Each row has a name. Each question is about the rows just above it.

Columns, left to right: L H B V
<26>: |  4.625 | -5.528 |  5.446 |  0.594 |
<57>: | -2.087 |  3.454 |  5.094 |  2.566 |
<78>: |  0.542 |  0.116 |  8.197 | -3.990 |
<68>: | -2.401 |  4.224 |  7.077 | -2.893 |
<54>: |  2.906 | -3.208 |  5.180 |  1.579 |
<20>: | -0.535 |  1.462 |  3.965 | -5.906 |
<97>: |  1.146 | -1.090 |  3.294 |  7.993 |
<72>: |  2.906 | -3.208 |  3.660 | -1.419 |
<123>: | -1.158 |  2.087 |  1.595 |  2.533 |
Which column holds |  2.566 | -3.990 | -2.893 | top down? | V
| 3.454 | 0.116 | 4.224 | is in which column, read top down? | H
| -5.528 |  3.454 |  0.116 |  4.224 | -3.208 |  1.462 | -1.090 | is in which column, read top down? | H
Which column holds |  0.594 |  2.566 | -3.990 | -2.893 |  1.579 | -5.906 |  7.993 | -1.419 | top down? | V
|  2.906 | -0.535 |  1.146 | is in which column, read top down? | L
Which column holds this, read top down? |  2.906 | -1.158 | | L
| 5.446 | 5.094 | 8.197 | 7.077 | 5.180 | 3.965 | 3.294 | is in which column, read top down? | B

Columns, left to right: J S R Y U K P C W Q
<93>: |  0.736 |  1.413 |  0.475 | -4.046 | -0.990 |  0.907 |  0.929 |  3.110 |  0.532 |  0.575 |
<55>: | -0.448 | -1.972 | -0.578 | -1.733 | -0.159 |  1.573 |  0.121 |  3.110 | -2.609 | -0.438 |
<38>: |  4.878 |  3.670 |  1.527 | -6.359 | -2.653 | -0.424 |  0.929 |  3.110 |  0.532 |  0.575 |
<7>: |  1.919 |  1.413 | -0.052 |  2.893 | -3.484 | -1.756 | -1.089 | -6.999 |  5.767 |  0.575 |
<132>: | -0.448 | -4.229 | -0.578 | -1.733 | -0.159 |  1.573 |  0.121 |  3.110 | -2.609 | -0.438 |
<149>: |  0.736 |  1.413 |  0.475 | -4.046 | -0.990 |  0.907 |  0.525 |  3.110 |  0.532 |  0.575 |
Which column holds this, read top down? | 1.573 | 0.907 | | K
Which column holds this, read top down? |  0.575 |  0.575 | -0.438 |  0.575 | | Q
Which column holds |  0.475 | -0.578 |  1.527 | -0.052 | -0.578 | top down? | R
Which column holds this, read top down? |  1.527 | -0.052 | -0.578 |  0.475 | | R
| -1.756 |  1.573 | is in which column, read top down? | K
|  0.736 |  1.413 |  0.475 | -4.046 | -0.990 |  0.907 |  0.929 |  3.110 |  0.532 |  0.575 | is in which row? | <93>
|  0.475 | -0.578 |  1.527 | -0.052 | is in which column, read top down? | R

Columns, left to right: G M Z F
<39>: | -0.536 | -1.031 |  8.950 |  2.134 |
<53>: |  1.099 |  0.408 | -6.435 | -1.679 |
<109>: | -1.095 | -0.361 |  5.135 |  1.145 |
<98>: |  0.331 |  6.656 | -1.832 | -0.595 |
<63>: |  0.488 |  6.582 | -1.429 | -0.510 |
Which column holds |  5.135 | -1.832 | -1.429 | top down? | Z
| -1.095 |  0.331 |  0.488 | is in which column, read top down? | G
Which column holds this, read top down? | -6.435 |  5.135 | -1.832 | -1.429 | | Z
Which column holds |  0.408 | -0.361 | top down? | M
Which column holds this, read top down? | -0.361 |  6.656 | | M
| -1.679 |  1.145 | -0.595 | -0.510 | is in which column, read top down? | F
| -1.095 |  0.331 | is in which column, read top down? | G

Columns, left to right: basa dubi lotu fizav lubaz des bop Bina
<135>: |  1.209 |  3.266 | -0.285 | -1.194 |  2.804 | -1.314 | -0.668 | -0.849 |
<124>: |  0.437 |  1.432 |  1.554 | -0.599 |  1.066 |  2.480 | -2.211 |  1.066 |
<82>: |  0.044 | -1.594 |  1.052 |  0.733 |  4.751 |  6.804 | -2.198 |  2.041 |
<43>: |  0.798 |  2.721 |  1.180 | -1.098 | -0.623 | -0.432 | -1.522 |  0.169 |
<129>: |  1.193 | -0.660 | -1.715 |  0.311 | -6.007 | -2.633 |  2.277 | -0.809 |
Which column holds | 1.066 | 2.041 | top down? | Bina
| -2.211 | -2.198 | -1.522 |  2.277 | is in which column, read top down? | bop
Which column holds this, read top down? | 1.066 | 2.041 | 0.169 | | Bina
Which column holds this, read top down? | -1.194 | -0.599 | | fizav
Which column holds this, read top down? |  1.432 | -1.594 | | dubi
Which column holds this, read top down? | -1.594 |  2.721 | | dubi

Columns, left to right: X E A T N
<70>: |  0.958 |  6.985 |  8.104 |  5.716 | -5.647 |
<6>: |  8.617 |  6.639 |  7.795 |  4.467 | -7.339 |
<134>: | -5.359 | -5.479 | -8.287 | -1.930 |  7.131 |
<23>: |  2.566 |  6.639 |  7.795 |  4.467 | -7.339 |
|  6.985 |  6.639 | -5.479 | is in which column, read top down? | E
|  5.716 |  4.467 | -1.930 | is in which column, read top down? | T

Columns, left to right: tak Bon ratu mome sez Gaf
<133>: | -0.918 |  1.486 |  1.831 | -3.196 |  0.556 | -0.645 |
<52>: |  4.257 | -8.047 | -3.568 | -0.429 |  0.907 |  0.858 |
<177>: | -0.090 | -6.339 | -1.107 | -1.928 | -1.033 | -2.372 |
<186>: |  0.985 | -0.275 |  0.326 |  0.910 | -0.634 | -0.312 |
<90>: | -0.641 |  0.000 | -4.840 |  4.840 |  1.151 |  3.976 |
<128>: |  9.128 | -0.022 |  6.737 | -0.077 | -6.136 | -0.595 |
<5>: |  3.950 |  3.297 | -2.813 |  5.316 | -0.658 |  0.470 |
<161>: |  2.824 | -3.418 | -6.376 | -2.831 | -8.812 |  1.795 |
<167>: |  1.259 | -3.745 |  3.023 |  6.946 |  2.680 |  5.329 |
Which column holds this, read top down? |  0.985 | -0.641 | | tak
Which column holds this, read top down? |  1.831 | -3.568 | | ratu
| -2.372 | -0.312 |  3.976 | -0.595 | is in which column, read top down? | Gaf
Which column holds | -6.339 | -0.275 |  0.000 | -0.022 | top down? | Bon
Which column holds | -0.645 |  0.858 | -2.372 | -0.312 | top down? | Gaf
Which column holds this, read top down? | -3.418 | -3.745 | | Bon
Which column holds | 0.556 | 0.907 | top down? | sez

Columns, left to right: Luk Noli poger Nudi turor rivem
<66>: |  2.077 | -6.300 | -5.108 | -4.531 |  6.303 | -5.832 |
<25>: | -3.804 |  6.802 |  5.259 |  5.872 | -5.955 |  6.216 |
<47>: |  0.821 | -0.919 | -0.077 | -0.141 | -0.219 |  0.081 |
|  6.802 | -0.919 | is in which column, read top down? | Noli
Which column holds | -4.531 |  5.872 | top down? | Nudi
Which column holds | -3.804 |  0.821 | top down? | Luk
Which column holds this, read top down? | -5.108 |  5.259 | | poger

Columns, left to right: nit sukur tisuf tir Zuful zibof fopi rut
<86>: |  2.529 |  0.893 | -1.373 | -3.576 | -0.830 |  1.593 | -0.699 |  0.252 |
<131>: | -1.507 |  0.569 | -0.334 |  3.941 |  1.542 |  0.164 | -0.837 | -0.908 |
<113>: | -2.885 | -1.322 | -2.709 |  7.122 |  2.982 | -2.541 |  0.310 | -1.249 |
<14>: | -0.504 |  1.701 | -0.150 | -0.694 |  0.966 | -3.148 | -0.980 |  0.851 |
<29>: |  2.179 |  0.166 |  0.468 | -3.551 | -0.039 |  0.734 | -0.489 |  0.456 |
|  2.529 | -1.507 | -2.885 | -0.504 | is in which column, read top down? | nit
Which column holds |  0.252 | -0.908 | top down? | rut
| -1.373 | -0.334 | is in which column, read top down? | tisuf
| -0.150 |  0.468 | is in which column, read top down? | tisuf
Which column holds | -0.694 | -3.551 | top down? | tir
Which column holds this, read top down? |  1.593 |  0.164 | -2.541 | | zibof
| 1.542 | 2.982 | is in which column, read top down? | Zuful

Columns, left to right: kalip Kefud Gimer rul meku Luko muti
<107>: | -1.872 | -1.300 |  4.196 | -1.287 | -1.384 |  2.426 | -2.266 |
<30>: |  8.070 |  2.792 | -1.194 |  3.284 | -1.602 |  0.126 |  0.468 |
<31>: | -1.983 | -1.008 |  3.882 | -1.126 |  0.078 |  1.672 | -2.818 |
Which column holds | -1.384 | -1.602 | top down? | meku
Which column holds this, read top down? | -2.266 |  0.468 | | muti
Which column holds | -1.872 |  8.070 | top down? | kalip
Which column holds |  4.196 | -1.194 | top down? | Gimer
| -1.602 |  0.078 | is in which column, read top down? | meku
|  2.792 | -1.008 | is in which column, read top down? | Kefud

Columns, left to right: Ful ketof rol babo gil Nar Zimi Pamor Ruze
<85>: | -2.081 | -3.799 | -8.651 |  4.408 |  5.499 |  7.798 |  0.414 | -6.809 |  5.415 |
<142>: | -0.951 |  8.362 | -8.085 |  5.940 |  0.784 | -3.819 | -1.609 |  1.016 |  3.726 |
<130>: |  6.488 | -5.994 | -7.158 |  3.818 |  2.930 |  4.267 |  0.788 |  7.520 | -3.873 |
<145>: | -1.974 |  5.802 | -4.370 |  3.690 |  1.386 | -4.122 | -5.428 | -1.837 |  7.140 |
<60>: | -6.275 |  0.004 |  6.555 | -8.241 |  6.350 | -1.187 | -2.469 |  5.745 |  7.292 |
<121>: | -1.974 |  5.802 | -4.370 |  3.690 |  1.386 | -4.122 | -5.428 |  5.755 |  7.140 |
<11>: | -7.204 |  5.738 | -1.876 | -3.473 |  3.083 |  6.060 |  5.753 | -2.713 |  7.506 |
Which column holds |  5.415 |  3.726 | -3.873 | top down? | Ruze
Which column holds this, read top down? |  4.267 | -4.122 | -1.187 | -4.122 | | Nar
| -7.158 | -4.370 |  6.555 | -4.370 | is in which column, read top down? | rol
Which column holds this, read top down? |  3.818 |  3.690 | -8.241 |  3.690 | -3.473 | | babo
Which column holds | -1.974 | -6.275 | -1.974 | -7.204 | top down? | Ful
Which column holds this, read top down? |  0.788 | -5.428 | -2.469 | -5.428 | | Zimi

Columns, left to right: Sikuz fereg sur pozal fafot kefi gefi veli pala
<91>: |  0.671 |  0.944 | -0.281 |  2.799 |  0.633 | -1.771 |  1.146 |  1.325 |  1.390 |
<9>: | -1.152 | -1.226 |  2.277 |  0.632 |  1.784 |  0.688 | -0.900 |  0.845 | -0.841 |
<17>: |  0.671 |  0.944 | -0.281 |  1.457 |  0.633 | -1.771 |  1.146 |  1.325 |  1.390 |
<34>: | -1.152 | -4.900 | -0.409 | -2.570 | -1.977 |  7.366 |  2.333 | -3.552 | -3.489 |
<147>: | -1.152 | -1.226 |  2.277 |  0.632 |  1.784 |  0.688 |  1.706 | -2.047 | -0.841 |
| -1.226 |  0.944 | -4.900 | -1.226 | is in which column, read top down? | fereg
| 0.633 | 1.784 | 0.633 | is in which column, read top down? | fafot
| 1.325 | 0.845 | is in which column, read top down? | veli
Which column holds |  1.146 | -0.900 | top down? | gefi
Which column holds this, read top down? |  2.277 | -0.281 | -0.409 | | sur
| -0.900 |  1.146 |  2.333 | is in which column, read top down? | gefi
Which column holds this, read top down? |  0.671 | -1.152 |  0.671 | -1.152 | | Sikuz

Columns, left to right: gite nos Mol kug Vot Fopur gak
<88>: | -5.642 | -4.728 | -2.431 |  3.011 |  6.243 |  1.152 |  1.555 |
<73>: |  2.270 |  7.030 |  2.893 | -1.415 | -4.587 | -0.230 | -2.658 |
<157>: | -0.253 |  0.169 |  4.219 | -1.263 | -5.582 | -2.818 |  0.307 |
<169>: |  6.408 | -2.204 | -1.688 | -1.805 | -3.647 |  0.564 |  0.947 |
<117>: |  3.307 |  6.835 |  1.774 | -1.701 | -3.781 | -0.094 | -2.086 |
<49>: |  2.494 |  4.071 |  3.007 | -0.805 | -5.317 | -2.063 | -1.390 |
<89>: | -4.046 | -5.213 | -1.662 |  1.744 |  2.664 | -1.708 |  2.541 |
Which column holds this, read top down? |  6.243 | -4.587 | -5.582 | -3.647 | | Vot
|  3.011 | -1.415 | -1.263 | is in which column, read top down? | kug
Which column holds this, read top down? | -5.582 | -3.647 | -3.781 | -5.317 | | Vot
Which column holds |  0.564 | -0.094 | -2.063 | top down? | Fopur
Which column holds this, read top down? |  3.007 | -1.662 | | Mol
Which column holds | -3.781 | -5.317 |  2.664 | top down? | Vot

Columns, left to right: lebe movo zub Seves tumo
<158>: |  3.633 |  0.837 | -6.352 | -3.042 |  2.800 |
<94>: |  4.959 | -1.971 | -2.906 | -0.194 |  1.251 |
<45>: |  2.442 | -1.339 | -2.607 | -3.288 | -3.523 |
<21>: |  5.419 | -1.849 |  2.777 | -0.861 | -1.567 |
<146>: | -3.612 |  0.016 | -1.958 | -1.421 | -2.478 |
<148>: | -1.122 |  3.318 | -5.140 |  0.462 | -1.913 |
<50>: | -9.371 | -2.937 | -1.952 | -3.226 | -0.024 |
Which column holds |  1.251 | -3.523 | -1.567 | top down? | tumo
Which column holds this, read top down? | -2.478 | -1.913 | -0.024 | | tumo
Which column holds this, read top down? | -3.288 | -0.861 | -1.421 |  0.462 | | Seves
Which column holds |  4.959 |  2.442 |  5.419 | -3.612 | top down? | lebe
| -3.288 | -0.861 | is in which column, read top down? | Seves
Which column holds | -1.421 |  0.462 | top down? | Seves

Columns, left to right: Beter miz luro moleb Tepuv tal nase
<100>: |  1.729 |  0.061 | -4.144 | -4.142 |  4.696 |  3.360 |  2.513 |
<199>: |  1.729 |  0.061 | -4.144 | -4.142 | -5.080 |  2.102 | -2.472 |
<192>: |  3.850 |  1.392 |  5.521 |  2.152 |  1.348 |  1.711 | -7.908 |
<182>: | -2.047 | -2.007 | -0.566 |  1.569 |  3.486 |  2.496 |  5.948 |
<37>: | -4.954 |  1.087 | -5.005 |  3.768 | -1.993 |  5.391 | -2.425 |
<172>: | -1.788 |  3.021 | -2.153 | -3.008 | -1.699 | -2.494 |  1.133 |
<176>: | -2.136 | -1.108 | -1.337 |  0.028 | -1.605 | -0.637 |  0.556 |
<189>: | -1.963 |  3.114 |  1.704 | -0.786 |  3.542 |  5.715 | -0.803 |
<196>: |  1.729 |  0.061 | -4.144 | -4.142 | -5.080 | -3.547 | -2.472 |
<178>: |  0.528 | -2.027 | -3.933 | -3.686 |  1.414 | -0.014 | -5.348 |
| -2.153 | -1.337 | is in which column, read top down? | luro
Which column holds | 2.496 | 5.391 | top down? | tal
|  1.133 |  0.556 | -0.803 | -2.472 | -5.348 | is in which column, read top down? | nase
Which column holds this, read top down? | -5.080 |  1.348 |  3.486 | | Tepuv
| -4.142 | -4.142 |  2.152 |  1.569 |  3.768 | -3.008 |  0.028 | -0.786 | is in which column, read top down? | moleb
Which column holds this, read top down? | -4.954 | -1.788 | -2.136 | | Beter

Columns, left to right: Tela Nufuz Zaka Rukiz
<151>: | -3.471 |  4.462 |  8.305 |  0.992 |
<42>: | -2.337 |  2.816 |  5.523 |  0.762 |
<56>: |  3.333 | -3.568 | -7.522 | -0.955 |
<162>: |  3.942 | -4.415 | -9.153 | -1.767 |
<35>: |  4.004 | -4.612 | -9.325 | -1.891 |
<193>: |  3.136 | -3.360 | -7.573 | -1.154 |
<81>: | -0.458 |  0.732 |  0.951 |  0.436 |
<79>: | -3.672 |  4.750 |  8.507 |  1.208 |
<87>: |  3.838 | -4.157 | -8.962 | -1.651 |
<102>: | -3.496 |  4.718 |  8.654 |  1.245 |
| -1.767 | -1.891 | is in which column, read top down? | Rukiz
Which column holds this, read top down? | -8.962 |  8.654 | | Zaka
Which column holds this, read top down? | -4.612 | -3.360 |  0.732 | | Nufuz

